In the rows, zero is written as 128.
Rotation paths and how fast each direction turns (degrees per step):
Each turn is a multiple of 5 degrees from 10 to 175, or 0.
Each row of a path follows its step; steps can be skipped.

step 2: [132 134 124 130 127 125 125 121 126 122 138 130 115 125 126 119 134 118
 126 140 118 122 133 147 131 132 121 134 122 140 127 119 123 132 133 123
 122 130 130 125 123]
step 4: [132 129 124 125 128 121 131 137 123 124 132 132 108 129 125 125 128 120
 128 119 115 125 121 134 126 122 127 119 126 131 126 125 115 121 127 132
 130 122 128 117 115]
step 6: [127 122 137 125 128 121 127 130 132 132 131 139 130 131 135 129 121 128
 129 141 129 120 117 136 124 123 128 116 124 136 125 130 112 123 133 141
 136 128 125 124 120]
step 9: [128 124 136 129 127 130 120 131 127 119 116 133 128 141 132 124 122 127
 127 140 129 127 113 139 129 124 124 122 133 125 118 128 118 135 119 129
 124 123 125 120 118]
step 12: [132 118 131 131 121 126 134 133 130 114 116 131 120 133 119 133 115 137
 130 136 124 124 120 138 131 134 122 133 122 121 119 120 128 129 123 132
 128 128 124 122 134]
step 13: [135 134 123 121 127 133 127 135 124 132 136 121 135 129 126 117 123 133
 139 128 127 123 132 139 130 126 128 129 126 133 132 124 128 125 116 140
 115 139 122 120 116]
step 20: [139 130 129 115 132 126 121 126 116 126 124 119 113 127 121 128 127 117
 127 132 119 128 118 127 125 121 122 123 123 133 121 125 122 121 124 138
 128 124 136 122 129]
step 24: [132 128 126 126 134 128 142 133 127 112 122 122 135 133 131 124 120 125
 128 138 138 119 120 139 139 125 125 128 123 126 133 138 129 128 133 139
 124 121 130 123 123]
[128 124 133 130 129 128 128 129 131 130 129 130 129 131 129 126 122 132
 127 128 130 129 126 131 127 130 131 128 128 131 124 127 129 129 128 127
 128 130 127 129 127] | 115
[128 127 130 129 128 126 126 126 124 129 126 128 126 127 126 129 126 128
 130 128 130 125 129 129 125 128 127 131 127 131 130 129 130 125 126 126
 124 124 127 132 130] | 145
[127 128 129 128 126 128 129 128 126 125 132 129 129 127 129 129 128 128
 129 129 123 131 133 133 125 128 130 124 130 128 130 130 127 129 128 127
 127 128 125 129 125] | 170
[129 127 128 127 125 127 126 129 127 124 128 131 125 126 128 128 127 126
 131 127 127 130 128 124 130 128 131 126 128 130 123 123 129 130 126 128
 129 124 127 127 129] | 135
[125 129 127 124 129 131 126 125 126 129 128 129 126 130 132 127 129 129
 126 125 130 128 130 129 127 127 127 127 126 128 127 125 128 125 130 134
 128 127 127 129 126] | 155
[128 126 130 127 128 127 131 129 124 125 129 123 128 132 128 127 129 128
 127 126 125 126 123 128 130 127 129 125 129 124 129 125 132 127 125 128
 126 129 128 129 128] | 90
